Families of rows that turns and mirrors carry onto each other, the same ones carrying the whole set onto itself: the rest of each named row's family, in list order:
4 families of 4 rows:
rul: [-14  11  -3  15  13   6   7   5  17  -9 -14  -8  12  -1]
gize: [-21  -1   1  25  13  20   4  12  11  13  -3  -1   3 -13]
nepe: [-16  -5  -8  11   5   8  -2  -5  -4 -20 -26   3   5   4]
dud: [-16 -19  -4   8  -6  13  -1   9  -5 -18   4  15 -10  35]
vekam: [  6  11   5  14  17  10  -5 -12 -13  23  20 -10  -2  31]
Dag: [-11   1  -3   6  -1   4   8  13  14 -22   7   3   1  36]
fired: [ -8  18  17  -2  -8  -9  -8   8 -27   7  -9  16 -14  -1]
bok: [  9  14   2   9  16   4  -5 -17 -14  13  14 -12   0  36]
nonul: [ -7  29  20   0  -3 -11  -2  15 -13  14  -1   9  -9  -4]
repan: [-15   0   3  15   4  13  10  24  21   0  22   2  -2  25]
Tamod: [-22 -19  -3  21   5  22  -5   2 -10   2 -15  10  -4  -7]
kori: [-20 -20   2  17  -2  22   2  20   1   4  19  15 -12  23]
zil: [-10  19  20   2  -5  -6  -6  14 -22  17  -1  15 -15  -6]
Sobog: [  5   2   4  14  14  13  -9 -16 -22  23  18  -5  -6  31]
nubo: [  6   5   1   9  12   8  -9 -20 -24  12  11  -6  -4  36]
Kekor: [ -6  28  17  -4  -5 -15  -4   9 -18   3  -8  10  -9   2]

The rest of the family of gize: rul, nepe, Tamod
The rest of the family of repan: dud, Dag, kori
The rest of the family of Kekor: fired, nonul, zil

Families of rows that turns and mirrors carry onto each other, the same ones carrying the whole set onto itself: the rest of each named row's family, in list order:
8 families of 4 rows:
Nasif: [  6 -12 -19   6  -4   3 -10  -2  -3  -6 -26 -20   7 -19   2  -8  11   7
  22   7  10 -13 -13 -13   0]
daf: [  7   4  14 -24  -9   2   7  -6  12  -8   2  14  -1  -7  11 -12   2   1
 -36  -3 -14 -18   0   2  20]
vokun: [  4  -4   8  -3  -8  21   0  11   1  27  -6  18  -3  13   6 -21 -22  -4
   8   8  17  -6  -5   1  10]
tid: [  2   9 -16  -8  -3   6  -6 -22 -18 -12  14   2  -4  -7   4   0   1  13
  -1   1 -16  16   9  19 -33]
Fezo: [ -5 -21  -9   6  -9 -12 -13   0   4  -4 -13 -10   3 -10  -7  -1  24  17
  18   0   0  -1 -18 -19  13]
Kizep: [  5 -24 -15  13  -4   1   0  -2  -8 -17 -23 -26   0  -6  -5  -3   0   3
  14   5  13  -4  -6 -14  -3]
kul: [ 10 -14   8   4 -11  22  -1   0   4  27  -5  11 -10  11   8 -24 -25  -4
   3  -4   5  -1  11  -3   7]
kerot: [ -9  17   0 -34 -16   0  10   1   6  10  18   0  -4  15   0   2   6  22
 -23  -4   1   0 -12  -7   2]
buza: [ -3   5 -15 -19   3  -3 -18  -9 -17 -16  17  -9 -12 -15   2 -10  14   6
  -3   6  -8  -2   9  26 -30]
duzus: [ -8   8  -6 -34  -7   7   9   3   7   7  18   5  -5  -4  -4  -5  22   9
 -32  -2  -5  -1 -13  -5  19]
giluk: [ -2  -3 -18 -26  21   2 -12 -17 -16 -17  17 -22 -11   1   3  -1   5   9
  -6  12   8  15  10  19  -5]
komuz: [  4 -19 -11   7  -5  -6  -9  19  -2 -17 -21 -13   9  -9  -4  -7  -5  12
   9   4   3  -2 -29  -9   1]
sasi: [ 11  -3 -26   8   5  -2  -6   0   0 -10 -34 -19   4   1   9   6  12   6
   5   8   6  -7   1 -21   5]
Beton: [ -4   7 -20  -9   7  -6 -12 -17 -13 -14  22  -8 -12  -5   9  -1   2   9
  -8  10   3   9  18  18 -27]
Daz: [ 12  -8 -10   3  -2  -6 -21  -1  -1  -6 -29 -23  -9 -14   9 -18   6  -4
  14  14  -1 -21   3 -12   2]
komu: [ 13 -13  13   4 -19  18   1 -20  -3  27  -7  18  -4  -2   8 -26 -11   8
   7   4  -2   2  -5  -8  11]
ruges: [ 12  17  -4 -12   0   7  -6 -24  -7 -10  13  -7  -2   1   6 -10 -20   3
 -11   9   1   1  10  25 -31]
Liro: [ -7  -3  -2 -11   5  -1  -1 -22   1 -20  15   6 -10  -5   6  -1  -1  -3
  -1   9 -17   1  12  29 -29]
Kazul: [ 18   4  -5   1  -6  30   3  -3   1  19  -2  15  -3  19  -4 -32 -19   3
   5   4  -1  11  -2   4   8]
kope: [ 10  13 -20 -16  19  10 -21 -16  -9  -1  15  -6 -15 -16  11  -1   4   9
   5  12  -8  16  11  18 -21]
binu: [ 13  -8  -2   7   9  24  -5   7   1  25  -4  11 -17  10   8 -17 -22  -4
   4   8   6   3   8   8  22]
lemu: [ -5   7  -4 -16 -12   6   8   1  18   7  13  -2  -8   1   1   1  19  22
 -23 -10 -27  -6  -1 -13  17]
nalo: [  6 -18   7   7   7  12  -4   4  -3  20  -5  21 -24  22   3  -9 -15  -7
  11  -2  15  -1  -4   5   3]
Loz: [  1  13 -12 -27   7   4   8   7  14   4  10   2 -16  -8   5   3  15   4
 -27   0 -11 -15  -5  -1  29]
Bev: [ 12  13  -4  -9   5   0  -5 -36 -13 -20  -2   0  -8 -18   9  -7  10  -3
   0   6   1  -6  -3  19 -25]
ter: [ 10  -8   5   5   0  10 -28   5  -2  29   5   6 -24   6   3 -21 -27   2
  -1   6   4   8   2   7  -3]
filak: [ 14   6   8 -25  -3   3  13   9   7   0  10   1 -11 -22   5   9  19   8
 -33   4  -5 -12 -18   6   9]
Tikob: [  3  -7 -21   8 -17   2  -2   3  -3 -10 -28 -13   6  -5  -8   2   9  13
  20   3  -3  -2 -15 -21 -10]
dupu: [  1 -17  -7   7  -5  -8 -18  10  -4  -7 -15 -21  -7   0  -4  12   7  27
  15   7  19   4  -7  -6 -11]
Viz: [ -8  -1   0 -26  -4  -2  14  -7  11  13  20  10 -13 -14   9   2   9  12
 -33  -5  -8  -5 -10  -3  17]
Tivot: [-10 -15  10 -10   1  16  -8  12  13  23   2   4 -17  14  -7 -18 -18   4
   7   4   7  17 -13   6  17]
Zami: [  4   1   0 -32   0   1  17  -9  12  -7  -1  -3   7  -5   1   6  27  -1
 -20  -3   1 -11  -7  -3  25]

The rest of the family of dupu: daf, Bev, Tivot
The rest of the family of ter: Fezo, ruges, Zami
The rest of the family of Daz: kerot, giluk, komu
The rest of the family of Liro: komuz, nalo, filak
The rest of the family of Tikob: tid, binu, Loz

